The same turns and mirrors carry the whole set onto itself and the rows of a family onto each other. Which other rows belong to the same family as each row named below? List them in the order they appear above.
These 32 rows form 4 families of 8 rows each.
z510: [  2   3 -25  -7  -2   8  -8   0]
z976: [ 18   4   1  -6 -10 -15   3 -11]
z523: [ 16   2   1  -5 -10 -17   2 -10]
z368: [ -1   4 -12 -12 -12  -9  -6   8]
z706: [ 15  -4  -5   9  -6  -8   7 -14]
z83: [ 18  -2  -4   0  -1  -3  -3 -23]
z181: [ 16  -5  -6   8  -5  -9   8 -10]
z165: [ 14   5  -3  -9  -3  -8  -7 -23]
z281: [  2   0 -19   1  -9   0   1  10]
z4: [  2   0 -21  -3  -7   2   0  10]
z251: [ -1   3 -20  -1  -6   4  -4   8]
z561: [ -2   6 -21  -7  -4   6 -11   1]
z111: [ -1   8 -16 -16  -7   0 -13  -4]
z198: [ 15  -2 -10   4   1   0  -2 -22]
z749: [ 13   5  -1  -5  -5 -10  -4 -23]
z49: [ 16   6  -3  -9  -3  -6  -6 -22]
z990: [  0  -2 -18   1  -9  -1   0  10]
z663: [  0   8 -18 -17  -6   0 -11   1]
z139: [ -1   5 -15  -7 -10  -4  -5  11]
z395: [ 19  -5  -4   6  -4  -5   4 -16]
z409: [ -2   6 -16 -15  -5   0 -15  -3]
z204: [ 18   1   0  -6  -6 -11  -3 -20]
z464: [ -2   8 -16 -13  -8  -1 -11   4]
z379: [  0   3 -23  -2  -2  10  -8  -3]
z182: [ 14   0  -7   4  -2  -2  -1 -24]
z804: [  1   6 -12 -12 -13  -8  -4   9]
z87: [ 17   0  -9   4   0   2   0 -21]
z373: [ 14   2   1  -2 -11 -16   4 -13]
z627: [  2   5 -16 -13 -10  -6  -3  10]
z195: [19 -2 -5  7 -6 -7  9 -9]
z439: [ -1   0 -22  -2  -2   9  -9  -1]
z239: [ 19  -2   1  -1  -8 -13   4 -13]

Same family as z804: z523, z181, z165, z281, z111, z198, z379
Same family as z561: z83, z251, z139, z395, z204, z464, z239
Same family as z627: z510, z706, z4, z749, z663, z182, z373

The same turns and mirrors carry the whole set onto itself and the rows of a family onto each other. Which other rows belong to the same family as each row named below? List them in the order they appear above.
These 18 rows form 3 families of 6 rows each.
z685: [ 10  -6  -3  -3   2 -12  16   7  -8  -2  -5   1  -7  -6   7   4   7  -4]
z460: [  0   9  -8  -5  -9  16   2 -15  -4   4   0   9   4  18  -8  -7   8   2]
z175: [  2   6  -3   8  -9  -1   2  14  -3  -4  -2   2 -12  -6   6   2 -11 -17]
z209: [-12  -9   1  -9   7   1   0  -8  -5   6  -3  -1  14   2   4  -2   3   6]
z140: [ -1  -2  -3  14  -3   5  -9   5  -1  -7  -8  -2 -14  -3   4  -4  -7 -21]
z191: [ 10  -2  -2  -2   9  -8  11   7  -4  -5  -8  -5   0 -10  10  -5   6  -5]
z824: [ 19   0 -13   2   0  14   4  -8   5  -8  -6  -4 -13  10  -1   0   8 -10]
z721: [  6 -14  -4   1  11 -10   5   1   0   1 -11  -4  -4  -3   9  -3   9  -6]
z383: [ 21   5 -11   3  -9  11  16   3   0  -7  -2   5 -11   6  -1   4   2  -9]
z103: [-16  13   1   9 -15   9  -4   0  -1   2   5   3   3   6  -7  -2 -10  -1]
z7: [-16   3   4  -3  -2  -8   6  -5  -9   6   1   1   9   2  -3  -1   5  11]
z985: [ -1  10  -4   0 -10  14  11 -13  -2   0   4   5   6  15 -12   0   7  10]
z607: [-13  -1   1  -8   0  -5   2  -8  -9  11  -4   8  10   7   1  -8   8   6]
z27: [  2   1  -8  -7  -4  24   1 -17  -3  -5   1   0   5  14  -8   0   5   1]
z958: [ 23   7 -10   2  -1  13  12  -1   1 -13  -4  -2  -7   1   1  -4   5  -9]
z296: [  5   7  -2  11  -3   6   0  11  -1 -10  -5  -1  -7 -10   6  -7 -10 -18]
z902: [-17   0   1   7  -7  17 -11  -4  -4  -1   0   4   6   2  -2  -4 -12  -9]
z822: [-18  10   1   5 -13   9 -11  -4  -7   6  -1  10   3   7  -3  -9  -6  -7]

Same family as z607: z460, z191, z958, z296, z822
Same family as z175: z685, z383, z103, z7, z985

The same turns and mirrors carry the whole set onto itself and the rows of a family onto each other. Which other rows belong to the same family as each row named below? List them in the order they appear above.
These 40 rows form 5 families of 8 rows each.
z928: [  6 -13  -6   7   5  -5  -7  -4   6 -14  -9   0  -3  -4]
z727: [ 10  -9  -5   5  -3 -12  -4  -3  11 -15  -1   6  -4   0]
z918: [  2   4  17  -6  -3 -14   4   1 -11   6   0  -4  10  19]
z32: [ -4   6  16  -4  -9 -11  -1   4 -11  10   3  -8  12   7]
z884: [ -4   5  15  -2  -6  -9  -4   2 -14  10   1 -11  12   5]
z45: [  8 -10  -6  10   4 -10  -7  -7   8 -12  -2   6  -3  -4]
z81: [  7  -5   1  -1  -1  -3   8  -1   5 -18 -12   8  -6  -4]
z108: [  4  -8  -1   6   9   0   3  -5  -1 -16 -14   4  -5  -8]
z642: [  9  -3   1   3  12  -3  -1  -6   7 -12   3  10  -4 -10]
z451: [  2  -2   1   1   7  -8  -8  -7  13 -13  -9   4  -7  -9]
z648: [  2   4   8  -1  -1 -11   3   2 -16  13  -2 -10  17   8]
z72: [  2   6  14   3   0   2  -1   5 -10  11  -4 -13  12   9]
z890: [  2  -2   1  -1   5  -7  -6  -5  13 -15 -10   3  -7  -8]
z220: [  6  -7   2   1  13   1  -3  -5   5 -15  -3   5  -5 -12]
z625: [ 4 11 14  6  0 -4 -1  2 -8 14  2 -9 13 10]
z827: [  3  -5  16  -5   7  -1  -5   4 -12   9   1 -15   8  13]
z470: [  2   5  16   0   3 -15   0  -2 -15  11   2  -3  11  16]
z716: [  4  -1   2   0   4  -9  -5  -6  15 -15  -7   4  -8  -7]
z443: [  4   0   1   2   6  -9  -7  -8  14 -12  -6   6  -6  -8]
z548: [ -3   7  16  -2  -6 -11  -2   2 -14  11   3  -8  12   7]
z571: [ 6 12 15  2 -7 -4  3  7 -4 11  4 -7 11 13]
z871: [  7  -7   3  -5   8   1   1  -1   8 -18  -4   5  -6  -9]
z629: [ 14  -7   5   2   8  -5  -8  -2  11 -18  -9   0  -5  -7]
z978: [  9  -3   3  -3   6  -4   2  -3  11 -16   2  10  -5  -7]
z946: [ 15  -4   4   1   5  -7  -5  -1  13 -19  -6   2  -4  -5]
z344: [ 16  -3   3   3   8 -10  -6  -3  13 -16  -3   5  -4  -7]
z880: [  4   6   9  -3  -4 -13   5   3 -13  12   1  -8  16  10]
z444: [  4   1  14   2   8  -7  -6   0 -10  14   9  -8   9  13]
z42: [  8 -12  -5   2  -2  -7  -4  -1   9 -18  -9   2  -4  -1]
z811: [  7  -2  -2  12  10  -6   1 -10   0 -10  -6  12  -3  -8]
z932: [ -4   4  16  -5  -8  -9  -2   3 -13   8   0 -10  11   6]
z635: [  3   5   9  -7  -6 -11   7   5 -12   9  -2  -9  16  10]
z50: [  6   4  16  -5  -1 -11  -1   4  -4  10  12  -5   8  17]
z930: [ 10   0   0   4   1 -10   7  -5   7 -13  -3  15  -5  -2]
z551: [ -1   0  15  -2   5  -9  -1  -1 -18   9  -4  -9  10  15]
z366: [  1   3   9  -5  -2  -9   5   4 -15  10  -4 -13  17   8]
z89: [  5   9  17  -2  -6   1   3   8  -6   8  -3 -12  11  12]
z773: [  5  -1  17 -12  -3  -4   0   9  -7   5   3 -11   7  17]
z39: [ 15  -4   3   5  10  -7  -8  -4  10 -15  -6   2  -3  -9]
z600: [  0   1  18  -8  -1 -10   3   3 -15   4  -6  -8   9  17]

Same family as z344: z648, z629, z946, z880, z635, z366, z39
Same family as z45: z928, z727, z72, z625, z571, z42, z89
Same family as z930: z81, z108, z827, z444, z811, z50, z773
Same family as z890: z32, z884, z451, z716, z443, z548, z932

The same turns and mirrors carry the whole set onto itself and the rows of a family onto each other. Which other rows belong to the same family as each row named below? List them in the order they appear above.
These 32 rows form 4 families of 8 rows each.
z514: [-14   1  -5  -9  -4   5   1 -16  -5  -4  -2   8   6  12  -6  -5   1   4]
z194: [ -1  10  10 -12   9 -11  14 -11  17   6   8   1  -1   3  -4   0 -10  -1]
z970: [-10  13  13 -15  10 -10  -2  -9  10   3  -3 -10   5  12   5   2  10   6]
z203: [  6  -3   6  -9   9 -12  11 -16   9  12 -12 -12   5   9   1  14   8  18]
z118: [ -6   1  -7  -7  -8   8  14  -4   0  -9  -4  -4   7  -5 -12  -3   7  10]
z702: [  3 -13   3   4  -3   0   3 -14  18   6 -14 -16   0   5   2   1  -2  13]
z594: [  7  -6  -2  -6   2 -14  11   4   9  16 -11   6  -7  10  -5 -11   2 -10]
z22: [ 11 -13   1   1  -1   5   9 -10  11  15 -12  -1   1  13  -2 -12  -1  -1]
z493: [  6  -2  -7   1 -10 -11  19   0   1 -15  -9 -12   2   2  -6   3   6  14]
z115: [-15   2   7   3  -9  -9   0  -4  -4  -4   5   6   1  17   1   5   7   7]
z844: [ -2  11   7  -2  -8 -10  -5 -17  -2  -3   3   2   0   7  14   4   1  -9]
z927: [  7  12  14  -5   0 -18  15   5   7  -4  -2   0  -4  10  -4  -6  -7  -7]
z315: [  5 -13   8   7 -11  -9   9   2   8  17 -12  -9  -2  17  -1   3   2   4]
z831: [  4  -9   6  -3   0  -1   4  -6   6  15 -17  -3   0  24  -8  14   4   2]
z720: [  4  14   4  -9  -1 -17   4 -11   9   3   1  -3  -3   1  11   1  -4 -17]
z838: [  7   1  -1 -16   6  -1  11   3   4   8 -19   3  -1  11 -16  -1   5 -10]
z265: [ 13   6   3  -4  -7  -8  12   0   8  11  -4  -3  -5  -2   3   4  -1 -21]
z682: [-8  1  4  0  2  5 -7 -6  6 -4 -2  2  3 23  1  5 17  4]
z452: [  3  -8  -4  -5  -3 -19  14  -9   7  11 -14 -18   4   4   5  -1   6  18]
z240: [ 14  -6  -4  -3 -13  -4   9  -8   2  20 -11  -6   0   6   5   2   5 -14]
z158: [-10  13   9 -13   5 -23   6 -10   3   3   4   2   2  10   7  -5   2   5]
z805: [  6  16  11 -17   6  -7  14   3  10  -6  -8 -11   3  10  -8   0   1  -5]
z80: [-14   6  12  -6   3  -6  -1 -18   6  -1   2   5   0  11  -2   4 -11   5]
z834: [  5   0 -11  -6   8   3   6  -3   2 -10  -8   9   1   6  -7  -2  22   4]
z143: [  3   4 -12  -2 -13  -4  11  -9  -3  -9   2  -3   1  -8   2  12  12  -2]
z534: [ 12  -7  -4   2 -15  -8   5 -16   2   9 -16 -15   1   4  10  10   1  -1]
z226: [14  1 10 -4  2  2 18 -1 10 11 -2  6 -1  2 -8 -9 -5 -5]
z941: [  6   0 -15  -3 -10 -13  11 -17   5  -3  -8 -16   1  -6   8  13   6   3]
z567: [ -4   7  -9  -5 -11  -2   2 -15  -9  -2   4   7   3   4   8   3  13  -7]
z363: [ -9  -4 -18  -5  -3  -9   8  -3  -5  -7  -4   7   0   5  -6  -4  15   8]
z623: [ -3  -3  -9  -6  -3  -1  14 -10  16  -3  -4 -20   5  -6  -3   1   4  16]
z624: [ 16   5   0  -6   6  -5  20  -6   8 -12  -7  -9   5   4  -6   8  11  14]

Same family as z452: z594, z493, z115, z927, z315, z158, z363
Same family as z805: z970, z203, z831, z838, z682, z834, z624
Same family as z226: z514, z194, z118, z702, z22, z80, z623

The same turns and mirrors carry the whole set onto itself and the rows of a family onto each other. Which other rows belong to the same family as each row named below? List them in the order they appear above.
These 40 rows form 5 families of 8 rows each.
z415: [ -3  -1   6   3  -5 -14  13  10 -16]
z164: [ -5   9   2   0   7  -6   4 -11  -2]
z886: [  5  14  -2  10  -5 -22   4  -8 -12]
z992: [ 12  -1 -18  -3 -11  -3  12  -5 -15]
z132: [ -8  -1  -7  -2   1 -14  15 -15 -23]
z126: [  5  -4   8   2  -2 -11  17   4  -6]
z738: [  8  11   3 -10 -14  -5   0 -14 -27]
z698: [-10   5   4  -5 -22   0  13  -5  -8]
z835: [  2   0  -2 -11   1 -19  13  -6 -23]
z905: [ -2  14   5   0 -10  -4  -2 -20 -24]
z411: [  5   5 -17  -2 -14  -9  14  -8  -4]
z119: [ -3   5   4  -3 -13  12   3  -6  -5]
z63: [ -3  11  -8 -11   3  -2   3 -12  -4]
z491: [ 13  -2  -2   2  -6   9   3  -6 -24]
z30: [  6   7  10  -7 -19   1   6  -5  -2]
z960: [ 12  14   2  -1 -10 -22   3  -1  -9]
z782: [  5  -7 -12   6 -13  -5  17  -1 -12]
z783: [ -6   0 -11  -9  -6 -15  16   0 -19]
z961: [ -1   8   7  -5 -18   3   1  -5 -27]
z866: [  2   9   9 -12   4  -6   1  -8  -6]
z769: [-14   7  -3  -9  -6 -16  12  -5 -20]
z672: [ -2  -5   3  13  -6 -11  18  -3  -8]
z995: [  5  14   2   8 -14 -12   0   4  -3]
z856: [ 12  11   2   8  -3 -15   0   6 -12]
z647: [ 13  -2  -8  -4 -20 -10  17  -7 -15]
z437: [  2   9   7   4 -14  -7   3  -7 -33]
z578: [  2   9  -5  -2 -25   0   2 -11 -25]
z420: [ -4  12   6   4 -20  -3   6 -11   0]
z369: [ 17  15  -4  10  -7 -11  -1  -5 -11]
z956: [ 4 14 -4 -7  2 -4 -4 -2 -1]
z964: [ -7   1   4   4   6 -10   9   6  -8]
z694: [  4  -2   1   5  -6   9   9 -17 -14]
z632: [ -1   6 -12   0  -5 -23   9  -1 -21]
z949: [ -1  18   1  -6  -1  -4  -9  -8 -13]
z267: [ 12  -2  -4   6   5   5   7  -9 -16]
z761: [ -1   0  13  11  -6  -5  11   3 -15]
z279: [ 10  -6   2  -8  -3   7  12 -11 -17]
z105: [  6   3 -13   4 -18  -7  13 -18 -16]
z266: [ -6  11   2 -12 -18   2   3  -2  -5]
z651: [  0  -4  -7  -2   0   4   7 -10 -28]

Same family as z279: z126, z738, z835, z30, z960, z866, z647
Same family as z267: z698, z411, z63, z769, z437, z369, z761
Same family as z672: z164, z886, z132, z905, z420, z694, z105
Same family as z491: z415, z992, z783, z961, z856, z956, z266

